128 stands for zero in the data rows.
Every row has a hidden score. How much higher is the second row's score than the first row's in each pair? 10 means about the same, 20 much higher and 0 much lower. The score is a weighted sum of the row's numbers plus the product of two more (or one squared), each taken from its middle value.
[148 145 137 130 137 129 125 146 131 112]
[108 102 107 125 117 131 130 114 126 130] 7
[132 129 118 140 117 102 105 160 114 114]
[116 111 107 133 112 106 108 148 112 121] 9
[105 100 107 127 117 134 132 116 123 126]
[122 124 121 117 116 108 107 154 116 123] 9
[109 106 106 144 115 109 113 140 115 126]
[179 186 195 117 186 165 170 117 158 158] 9
[135 139 135 129 126 123 120 138 128 124]
[109 100 107 126 115 115 119 127 121 127] 7
[177 188 188 121 196 168 170 106 166 156]
[123 121 113 125 113 103 102 148 111 116] 12
[105 104 108 122 115 133 131 102 131 129]
[113 100 106 134 115 109 111 117 113 126] 11
[117 112 111 130 114 103 102 126 110 119]
[131 129 121 137 122 105 109 148 116 111] 10
[139 138 140 130 129 123 125 162 126 112]
[134 137 121 132 116 108 109 136 114 122] 16
[107 105 109 126 111 138 137 104 128 129]
[157 161 161 120 154 149 147 146 141 145] 7
[102 100 107 122 114 149 141  85 141 123]
[142 160 161 134 155 141 139 121 135 130] 11
[104 106 107 127 119 118 124 109 119 129]
[112 106 106 136 111 109 112 117 118 114] 11
[104  91 121 100 112 205 202  63 168 109]
[121 109 107 122 113 106 105 135 112 122] 13
[195 228 225 124 213 181 206  76 182 195]
[148 160 156 120 144 138 137 131 140 129] 13
[113 100 106 126 113 117 112 120 115 127]
[172 197 192 126 181 173 177 110 166 165] 11
[117 109 110 140 110 102 104 153 111 122]
[112 108 108 133 115 123 127 115 124 128] 12
[153 163 157 116 155 141 145 128 139 135]
[133 130 121 134 121 111 110 148 115 118] 10
[122 132 118 138 120 107 107 155 113 127]
[139 149 138 128 129 124 116 147 130 118] 13
[213 255 255 110 255 221 242  25 206 243]
[111 104 106 123 113 115 117 102 124 121] 13
[147 151 149 131 143 133 132 143 132 130]
[146 160 141 126 135 133 127 123 134 129] 17
[136 127 122 127 116 109 107 179 118 122]
[116 115 111 142 111 104 103 146 110 120] 15
[113 104 105 132 116 113 114 133 115 134]
[141 146 134 128 120 120 116 167 125 122] 11
[116 124 109 133 116 102 104 151 111 117]
[130 130 126 139 119 110 108 159 113 118] 7
[137 141 139 126 134 128 128 141 131 130]
[132 145 134 137 127 114 114 129 123 133] 13
[130 131 123 139 115 104 105 144 116 120]
[124 121 115 131 115 109 108 156 116 115] 8
[111 104 107 134 110 112 113 143 116 111]
[168 183 188 112 186 158 171 107 154 154] 8
[122 113 114 132 112 102 104 135 111 117]
[120 115 109 130 113 101 103 141 109 115] 11
[177 183 193 116 188 170 167 111 159 159]
[113 109 106 135 111 107 107 138 112 117] 13
[133 134 129 123 121 116 109 144 120 124]
[122 126 110 137 113 102 103 141 110 126] 11
[170 197 193 112 190 163 171 104 158 151]
[116 116 116 122 118 103 103 159 110 120] 7
[110 111 107 128 113 113 112 138 119 133]
[113 109 107 128 116 102 103 155 109 117] 11
[121 127 116 135 115 103 103 154 111 120]
[119 124 111 139 111 103 103 159 110 112] 10
[108 105 106 129 112 102 104 145 108 109]
[106  95 111 113 118 180 159 111 146 133] 2
[137 138 130 127 126 116 114 147 120 131]
[135 130 120 128 116 107 105 153 114 107] 12
[135 126 125 133 119 110 111 156 116 118]
[107  95 110 122 114 164 159  87 147 130] 9
[130 131 115 132 122 112 113 150 117 117]
[108 101 106 129 113 121 119 131 121 122] 7
[119 109 106 131 116 105 104 137 112 121]
[105  98 106 118 114 128 135 114 122 117] 10
[106 108 106 131 117 118 118 127 122 120]
[146 156 150 143 146 134 134 148 141 139] 7
[139 145 140 123 126 123 125 161 129 118]
[149 143 145 132 138 130 133 155 130 133] 7
[110 114 109 124 112 102 103 134 110 121]
[131 140 139 118 125 114 116 134 121 114] 10
[128 141 127 131 121 118 118 159 123 117]
[112 106 106 130 115 108 112 120 117 130] 9
[185 208 210 112 214 183 195  88 171 174]
[152 160 164 119 156 156 144 132 145 140] 11
[145 147 144 119 144 134 121 149 134 123]
[117 114 105 138 110 104 105 136 113 122] 10
[154 143 149 125 139 136 136 140 128 129]
[108  97 111 121 117 148 137 101 133 119] 12
[131 136 124 135 117 115 109 133 117 115]
[132 132 125 135 125 109 108 160 115 117] 6
[116 105 109 132 113 102 104 128 112 120]
[159 154 170 123 159 144 156 146 145 138] 3
[141 159 147 129 136 134 131 122 129 130]
[118 123 111 130 117 102 105 169 112 118] 4
[228 255 255 119 255 226 255   0 204 255]
[169 176 182 112 175 158 170 107 152 149] 12
[117 132 125 128 119 110 109 140 118 120]
[112 108 106 137 113 111 113 143 117 118] 8
[137 135 136 136 126 121 119 136 124 114]
[108 104 105 125 115 132 131 122 129 133] 6
[116 116 108 143 113 101 103 136 113 124]
[114 114 109 135 114 102 105 131 112 122] 10
[146 143 142 126 134 128 125 150 127 114]
[113 109 106 131 115 114 114 135 121 122] 9
[139 144 138 136 128 118 118 136 121 119]
[106 102 105 128 117 124 127 110 118 128] 9
[121 121 118 139 118 106 105 151 111 123]
[129 129 121 132 118 110 111 155 117 122] 10
[111 110 107 129 110 104 106 146 114 125]
[114 111 106 136 111 109 108 124 112 119] 14
[122 132 122 139 116 113 106 151 113 118]
[122 110 109 145 110 103 103 137 109 119] 9
[128 125 124 129 118 108 108 140 116 124]
[161 188 179 131 165 162 165 122 161 147] 13
[173 196 188 121 191 161 177 118 160 168]
[161 170 164 119 160 148 148 106 144 133] 15
[113 108 107 134 111 108 112 129 116 118]
[118 134 117 126 118 104 104 159 112 120] 11
[133 126 121 135 121 109 108 147 115 124]
[172 207 183 115 185 173 175 106 166 177] 17
[122 124 114 134 117 106 104 152 115 114]
[122 117 117 139 118 106 107 143 115 120] 8
[104  92 114 105 114 185 171  78 163 119]
[103 104 107 131 111 109 111 131 117 125] 11
[110 107 105 127 114 115 114 114 121 123]
[124 132 121 133 119 109 112 143 114 124] 10
[140 144 144 126 129 118 118 135 128 131]
[159 159 147 130 148 136 138 137 138 121] 13
[124 121 113 134 119 104 103 146 113 111]
[129 128 122 136 120 107 112 138 119 121] 8
[131 123 124 131 119 109 109 150 114 121]
[139 141 127 128 128 113 115 157 125 117] 12
[105  99 107 121 115 143 147 104 131 120]
[104 100 112 120 113 161 164 105 149 128] 4
[114 103 105 136 111 112 112 137 114 122]
[146 129 137 129 125 118 121 140 119 112] 11
[104  97 106 129 111 132 130 108 129 122]
[128 124 123 141 117 112 108 144 117 117] 11
[124 110 116 132 118 104 104 134 113 116]
[113 115 105 144 114 106 106 139 112 120] 11
[144 161 156 130 157 146 149 135 136 132]
[124 132 118 137 120 106 107 143 111 118] 13
[129 125 125 127 121 106 108 172 115 108]
[135 115 116 128 119 106 106 147 113 124] 11
[113 117 106 131 111 108 108 125 116 112]
[132 127 122 128 120 107 106 167 113 114] 5
[160 158 146 126 148 133 132 153 128 136]
[106  88 114 111 111 190 186  89 160 124] 4
[118 115 111 134 112 104 103 155 111 127]
[148 154 144 124 145 127 126 147 133 128] 13
[155 153 156 129 141 138 128 144 136 124]
[160 159 165 124 162 142 149 129 138 134] 9
[130 136 121 121 118 113 109 147 116 118]
[133 139 130 128 130 115 118 151 121 122] 7
[119 124 114 137 117 102 104 143 112 123]
[139 138 147 121 141 126 128 124 134 120] 7
[115 111 107 130 109 103 105 138 110 125]
[117 123 108 131 111 101 103 154 111 127] 10
[125 134 122 134 114 108 106 133 111 116]
[127 133 127 133 116 108 108 155 115 112] 7
[140 145 132 121 126 118 118 136 122 122]
[110 107 107 136 112 106 109 144 112 121] 6
[163 160 167 119 157 149 149 144 140 133]
[109  96 106 123 115 140 129 108 128 122] 13
[120 113 115 133 113 104 103 164 110 118]
[110  98 106 122 116 122 121 118 116 124] 14
[105  97 105 130 113 129 136 111 124 132]
[128 131 123 141 120 111 109 143 116 116] 13
[137 143 131 123 130 116 118 152 126 114]
[161 171 176 128 162 143 145 136 150 143] 6
[108 110 106 139 115 116 115 111 118 129]
[137 141 139 126 128 127 121 151 124 126] 8
[130 125 118 125 112 107 107 155 110 121]
[122 112 115 145 113 102 104 147 112 114] 10
[137 124 122 134 123 111 112 129 118 119]
[122 127 119 125 115 104 104 166 111 109] 9
[110 101 105 134 115 113 110 114 116 129]
[108 105 107 123 113 133 129 128 128 123] 8
[120 131 118 138 112 105 105 151 113 120]
[129 148 124 133 123 111 114 160 120 120] 11
[219 255 255 127 255 215 236  24 198 239]
[104  90 111 121 112 162 161  98 147 131] 8
